In the data rows, zero lies at 4.5, halfway between 4 and 5.
Some points, each followed by its number:
5:4:4:4:3:4:4:4:4:5:3:4:5:6:4:4:5:4:5:4:3:4:4:3:6:2:5:3:3 0
4:4:4:2:1:3:8:6:4:2:4:6:6:4:5:5:1:3:7:8:4:5:6:3:4:7:5:2:5 1
4:1:8:9:6:6:2:9:8:9:5:3:8:3:5:6:9:4:8:9:7:5:3:7:3:0:9:2:3 2
4:4:6:8:9:7:2:5:7:2:4:4:7:5:2:7:6:5:7:1:3:1:7:6:2:7:8:4:0 3
5:4:6:6:7:6:5:4:7:5:5:4:5:6:4:5:6:5:6:4:7:2:4:5:3:5:4:4:3 4
6:4:4:2:4:5:7:5:6:4:2:3:5:5:6:7:5:4:4:4:5:4:5:4:5:1:3:1:3 5
5:4:3:5:7:5:4:6:7:4:7:3:6:9:2:5:6:3:5:5:3:6:3:5:5:4:5:3:4 6
3:7:6:2:5:4:4:4:4:5:7:3:4:3:7:5:1:7:7:4:6:3:3:3:1:7:4:6:5 7
3:5:4:1:2:5:5:5:2:7:2:5:4:3:7:6:4:5:5:7:2:1:5:3:7:6:3:3:5 8
5:6:3:4:5:6:3:4:4:5:5:3:5:5:5:4:5:7:5:5:5:5:4:5:4:3:3:5:5 9
4:4:5:4:5:5:4:6:4:3:5:5:4:4:5:6:5:4:6:5:5:6:5:4:4:4:6:3:4 10
6:3:4:6:4:5:6:7:5:6:4:5:4:6:3:8:6:2:6:6:5:6:5:6:7:5:6:4:5 11
5:4:6:4:3:7:6:6:2:6:3:3:5:6:2:6:5:6:4:3:5:5:6:5:5:5:5:5:4 12
7:8:5:3:6:4:4:5:5:3:4:3:5:7:4:4:3:6:4:5:4:0:4:4:5:9:6:3:2 13
5:6:5:4:5:8:2:6:8:6:6:4:6:6:3:3:4:3:2:3:4:2:2:6:5:0:5:2:6 14
6:4:4:3:5:4:4:5:4:4:5:7:4:7:4:4:5:4:3:5:4:4:3:5:3:3:4:6:5 15
4:1:5:7:7:3:4:2:4:5:6:6:7:5:4:0:3:3:5:4:8:2:2:4:5:5:2:4:6 16
4:7:2:4:2:4:3:3:3:6:2:5:2:4:6:2:4:8:3:1:3:4:4:4:3:0:5:8:4 17
6:2:4:3:4:2:4:5:5:7:2:4:7:6:3:3:7:2:5:8:4:4:2:6:5:2:6:3:6 18
4:5:2:4:5:2:2:5:5:5:8:6:4:3:4:1:5:5:4:4:4:5:2:4:4:3:4:5:5 19
4:5:6:5:3:6:3:7:5:7:3:6:6:4:4:4:6:6:5:3:5:2:5:2:0:3:6:6:4 20
5:5:6:7:5:5:4:5:3:7:6:6:4:3:5:6:6:6:6:4:5:8:6:5:5:5:4:6:4 21
8:6:4:5:6:5:6:1:6:6:4:3:4:8:4:4:5:3:4:1:2:2:3:6:9:5:4:7:4 22
5:7:5:5:5:5:6:6:4:4:6:7:6:6:4:4:6:4:4:5:4:5:5:6:6:5:4:2:6 23
5:2:4:6:4:5:5:6:6:4:2:5:4:5:3:8:6:1:4:5:6:7:5:7:5:6:7:3:4 24
2:4:6:3:4:3:7:6:3:1:7:5:4:2:4:7:6:3:6:4:5:5:5:3:2:8:6:3:5 25
5:6:6:4:3:7:7:5:3:6:1:4:5:7:6:6:4:4:4:6:5:3:6:5:6:5:5:4:3 26
3:5:6:3:5:3:9:3:5:3:7:2:4:3:5:5:1:6:9:2:6:3:3:3:5:7:1:6:5 27
4:4:4:4:4:5:3:5:4:6:3:5:3:3:5:4:7:6:4:4:4:3:5:5:3:2:5:3:5 28
4:2:3:3:4:2:5:4:3:3:5:4:5:2:5:4:2:6:5:7:6:5:4:4:4:5:4:5:5 29
3:5:5:4:3:4:6:2:5:3:6:3:5:5:5:4:1:6:4:3:4:5:3:5:5:6:3:7:8 30
5:3:4:3:5:6:2:5:5:5:4:2:5:2:4:4:4:7:6:6:5:8:3:5:3:0:5:4:5 31
4:4:5:6:3:3:6:5:4:5:7:7:2:4:6:5:4:2:3:5:4:5:5:4:4:7:6:4:3 32
4:8:5:3:5:5:5:5:6:5:7:4:5:4:8:5:1:7:6:5:6:5:3:4:2:7:4:5:5 33
6:5:6:6:6:4:0:6:5:7:3:6:5:5:4:4:8:3:2:7:6:5:3:6:2:0:9:3:6 34
6:4:6:3:3:6:5:5:4:4:5:5:1:6:6:6:6:5:5:5:0:4:7:5:8:4:6:3:3 35
4:4:4:4:5:3:6:4:5:4:2:3:4:3:4:4:2:4:4:4:4:6:4:5:7:6:6:4:5 36
2:5:4:6:8:9:2:4:6:6:4:2:6:4:6:8:3:6:7:0:5:7:5:4:0:6:6:3:3 37
Which five points above are nearest to each new point by angle? Their numbers follow each, nearest first.
5:4:7:5:3:5:5:6:6:6:6:5:5:4:4:6:5:5:6:5:5:6:3:5:6:5:5:5:5 11 2 21 24 12
5:4:5:6:5:3:4:5:4:5:5:5:4:7:6:3:6:2:2:4:5:5:5:5:5:3:6:5:4 34 15 32 18 6
7:7:3:5:3:3:6:3:4:5:2:5:6:5:6:3:3:5:4:7:6:5:4:5:4:7:4:3:7 1 33 26 29 13
5:4:5:4:5:5:6:4:5:5:5:5:4:5:6:5:3:4:6:2:6:3:4:3:4:6:3:5:3 27 7 4 33 16
4:5:5:5:5:4:6:7:4:7:5:6:4:5:4:6:5:4:6:3:5:4:5:4:5:5:2:4:3 21 11 12 4 23
2:5:6:5:5:5:4:5:5:6:5:6:7:3:4:6:7:4:5:5:7:6:4:3:5:5:4:3:4 2 21 10 25 23
4:3:6:6:5:4:4:5:5:4:5:4:1:4:3:2:7:4:4:1:5:0:5:2:5:5:6:7:1 3 20 4 22 17
4:5:4:3:5:6:2:5:5:3:5:5:5:7:3:4:5:4:2:3:4:4:4:6:5:3:3:7:6 15 14 6 9 22
3:4:3:6:6:5:5:4:4:3:5:4:6:4:3:4:5:7:7:4:4:4:5:4:4:5:5:6:3 3 37 27 4 9
5:6:3:2:1:3:5:5:3:3:4:5:4:4:4:4:4:3:3:4:3:5:5:3:6:6:6:4:4 1 8 36 32 0
3:5:2:4:6:5:4:2:3:2:5:3:5:3:5:5:5:7:6:5:6:7:4:4:5:7:4:4:4 29 9 37 27 7
7:5:1:3:2:4:5:1:4:4:5:4:4:8:8:4:2:4:4:6:3:4:4:6:5:4:5:5:5 22 30 15 17 0
5:4:4:5:5:1:6:3:6:5:4:6:4:4:5:4:4:4:3:6:4:4:4:4:5:5:6:4:4 32 36 18 29 1
6:5:4:4:1:4:6:4:2:3:5:6:5:6:5:5:5:4:3:5:3:3:6:4:6:6:5:5:4 35 26 1 32 8
5:3:4:5:6:4:5:4:5:5:4:4:5:5:5:4:4:4:4:6:4:4:5:5:4:5:4:5:5 16 18 29 4 15
6:4:4:6:5:4:3:3:6:4:4:3:4:2:5:4:6:6:4:6:5:8:4:6:6:4:4:4:4 31 21 9 2 36
5:4:3:3:6:5:2:2:4:2:3:5:4:4:4:4:5:4:4:5:3:3:5:4:5:6:4:6:4 13 22 3 15 8
4:2:5:4:7:6:1:2:4:0:7:4:6:5:4:4:4:5:8:5:0:6:4:6:5:9:6:8:2 3 6 37 13 30
4:5:6:3:6:4:3:4:5:7:4:5:7:5:2:5:4:3:4:4:5:4:3:5:3:2:3:6:6 14 18 15 34 20
5:3:5:6:5:4:4:3:6:6:4:3:7:5:4:3:3:4:4:6:4:3:5:5:4:4:7:4:5 18 2 34 16 14
5:3:4:4:6:2:3:1:4:5:5:6:2:6:5:4:5:3:4:5:5:5:4:6:6:5:5:5:3 22 15 32 16 19
4:6:3:5:5:5:6:4:6:8:1:6:5:5:6:3:0:3:3:1:7:3:4:4:4:4:4:5:6 17 16 36 14 22
5:3:5:5:4:5:5:6:3:5:6:5:4:5:3:3:5:4:5:4:5:3:5:5:5:5:4:4:5 16 12 23 11 32
5:5:4:2:7:5:5:5:6:5:4:2:6:3:2:7:5:7:6:6:9:6:3:5:4:5:0:4:5 9 31 27 4 33
5:4:4:4:5:6:3:3:5:2:6:3:6:4:5:4:3:4:7:4:4:5:4:4:4:6:5:4:5 37 7 27 33 30
4:4:4:6:6:5:3:3:6:3:6:4:5:4:4:7:4:4:5:5:5:8:4:4:4:6:6:4:4 37 10 24 6 3
6:6:6:6:6:3:6:3:3:6:3:4:3:6:4:3:4:3:3:4:5:3:5:6:6:4:7:4:6 22 36 26 34 18
5:2:3:6:3:5:4:5:4:9:3:4:3:6:7:1:4:4:4:2:1:3:4:3:3:3:9:7:3 17 20 0 28 22
5:2:3:1:5:3:3:3:3:6:2:6:3:4:5:2:6:3:4:7:3:5:5:5:4:0:6:4:5 18 28 34 0 15
4:5:4:5:3:4:5:5:3:4:4:5:4:3:3:4:5:4:3:6:5:6:5:6:5:4:5:3:6 23 24 34 36 18
6:4:3:3:5:7:5:4:6:3:3:3:6:5:6:4:4:4:3:6:3:5:5:5:6:3:3:4:5 5 14 9 26 31
4:4:5:4:6:2:4:2:6:5:4:5:6:4:1:3:4:3:5:4:5:5:4:4:6:5:2:8:5 16 22 30 27 19
4:6:6:5:5:5:5:6:5:5:6:5:6:1:6:8:4:6:7:5:6:5:4:3:3:4:4:3:4 33 10 7 37 21
4:1:4:3:6:2:6:3:6:1:3:3:5:5:4:7:6:4:6:5:4:5:7:5:7:7:6:3:3 24 36 25 11 3
4:4:4:6:6:6:5:3:5:5:4:3:4:2:6:5:3:6:7:3:5:2:6:3:3:5:4:4:3 37 27 7 3 4
4:5:5:6:1:3:7:6:3:6:4:8:4:4:6:4:6:3:4:6:5:5:4:5:4:6:4:5:5 32 1 23 8 11
2:1:3:8:9:1:2:4:7:9:4:5:2:8:4:6:4:1:4:1:5:2:4:6:6:7:6:8:2 22 3 4 16 24
5:5:4:3:3:5:2:4:4:2:5:4:3:4:6:4:5:5:3:7:4:7:3:4:4:3:5:7:6 31 9 15 17 19
4:2:7:8:5:5:4:6:5:7:4:4:5:3:6:5:6:3:5:7:6:5:4:5:5:3:6:2:5 2 34 11 24 18
4:4:6:4:2:6:7:6:4:4:5:6:5:4:6:5:3:5:7:5:5:4:5:3:4:5:4:6:4 1 27 7 33 25
4:7:5:5:5:7:6:7:6:3:6:3:5:4:7:7:3:5:6:3:4:6:5:3:3:4:5:2:5 37 33 10 7 25
5:5:5:4:3:5:4:3:3:4:3:3:4:5:3:3:5:4:3:4:4:5:4:4:4:2:4:5:5 17 0 31 28 9
7:4:6:2:4:7:5:3:1:0:2:3:6:9:3:7:5:9:6:5:2:3:7:4:5:7:3:6:4 12 13 26 35 3
5:4:5:5:4:4:6:3:4:5:4:4:4:6:3:4:4:4:4:1:2:2:6:3:5:5:4:7:5 22 30 17 12 27
5:6:5:6:5:4:7:6:6:5:5:4:6:6:4:5:3:7:7:4:7:4:4:4:5:6:2:9:5 27 33 30 7 4
4:2:4:5:6:4:4:3:5:6:3:3:3:5:3:3:6:3:3:2:4:4:5:5:5:4:3:8:3 22 17 16 15 4
6:5:5:5:2:4:7:4:2:4:4:5:4:4:5:5:5:4:4:7:5:5:7:6:5:6:5:3:5 1 26 32 23 11
4:4:5:5:6:6:7:2:6:2:3:3:8:9:2:6:5:2:6:4:3:2:7:3:6:7:5:3:3 3 6 13 22 4
4:6:4:3:4:5:5:3:5:4:4:5:4:6:3:3:5:3:3:4:4:3:5:5:5:3:3:4:5 14 22 15 0 23
6:4:5:5:5:4:4:4:5:6:4:5:4:5:4:4:4:4:4:2:5:3:5:6:5:5:5:5:5 22 16 4 14 3
7:3:4:6:5:5:4:3:5:6:2:1:2:5:6:5:5:6:4:1:3:6:5:8:8:5:7:5:3 22 36 35 12 24
3:6:6:5:2:5:6:8:4:5:4:4:5:4:5:6:4:5:4:5:7:6:6:4:3:6:4:5:4 12 26 25 33 1
4:4:4:5:8:5:4:3:6:7:5:6:3:4:4:4:6:5:3:4:7:4:4:5:5:2:1:6:5 16 4 9 19 15
5:4:3:5:7:4:5:4:4:4:2:4:4:5:5:5:5:4:5:5:5:4:7:5:5:7:5:3:4 24 3 13 36 26
6:5:5:5:5:3:5:3:5:6:6:4:1:6:2:2:3:2:0:2:6:6:4:8:7:8:6:6:6 22 36 32 30 24
5:5:5:5:5:2:4:5:4:0:6:5:3:4:3:5:6:2:4:5:1:6:4:5:6:6:8:3:5 25 10 32 35 24
5:8:4:2:8:5:1:3:6:5:9:4:6:9:2:4:5:3:4:4:6:3:0:5:4:3:1:8:5 15 6 14 9 19
3:8:6:3:4:6:3:8:2:3:6:5:1:5:8:6:4:3:2:2:9:5:6:6:4:6:3:5:5 33 7 32 25 10
5:8:7:8:4:6:0:8:6:9:9:7:5:4:3:4:3:0:3:4:8:9:0:9:7:5:5:4:5 14 34 21 23 2
4:5:6:5:3:5:5:5:2:2:6:7:5:5:6:5:6:3:6:4:5:4:6:2:3:5:3:6:4 25 32 10 1 20
4:4:7:6:6:3:2:4:4:3:6:5:5:5:2:3:3:3:3:4:6:4:3:5:4:5:5:6:7 16 30 19 15 34
4:5:4:6:6:5:3:2:7:4:6:4:6:2:1:5:4:4:4:4:6:4:3:6:4:3:3:4:7 14 16 19 31 4
3:6:5:4:4:5:4:7:3:4:4:5:3:4:6:4:6:3:5:3:4:3:7:2:5:6:2:5:5 8 25 20 35 32
4:5:6:4:3:5:4:3:3:3:5:6:5:5:7:6:6:3:3:4:4:3:5:5:3:5:7:6:5 32 25 15 20 26
5:5:5:7:6:6:5:4:7:5:5:1:3:6:1:6:7:7:3:3:5:5:3:6:8:8:3:7:5 22 4 12 6 30
5:7:6:6:7:5:5:7:6:1:4:5:5:6:4:5:7:4:4:4:5:3:6:4:4:5:5:3:4 3 23 4 13 6
4:6:5:5:3:2:8:4:3:4:6:5:5:5:4:6:3:5:6:4:4:6:5:4:4:8:2:6:5 27 30 1 25 33
4:2:6:4:0:7:7:4:0:0:6:5:6:3:5:4:4:6:5:7:2:6:7:3:2:6:5:7:6 1 25 29 30 12
6:5:7:6:5:8:3:7:5:7:9:4:6:5:6:4:5:4:6:3:5:5:3:6:4:4:7:4:3 2 14 37 4 21
7:3:3:3:5:5:4:1:2:4:3:3:6:5:4:3:8:9:0:7:4:4:6:7:6:4:2:5:6 9 28 18 15 12
6:3:3:5:5:6:5:3:4:5:4:4:4:6:5:4:4:4:5:5:3:6:5:5:4:1:6:6:4 31 0 17 15 22
5:2:7:7:5:6:5:6:5:7:5:4:6:4:4:4:6:4:6:7:6:6:4:6:4:3:5:3:4 2 34 11 18 4
4:5:3:4:2:3:3:5:4:6:4:7:3:5:5:5:5:5:5:2:3:6:5:3:3:2:4:5:2 17 0 28 20 19
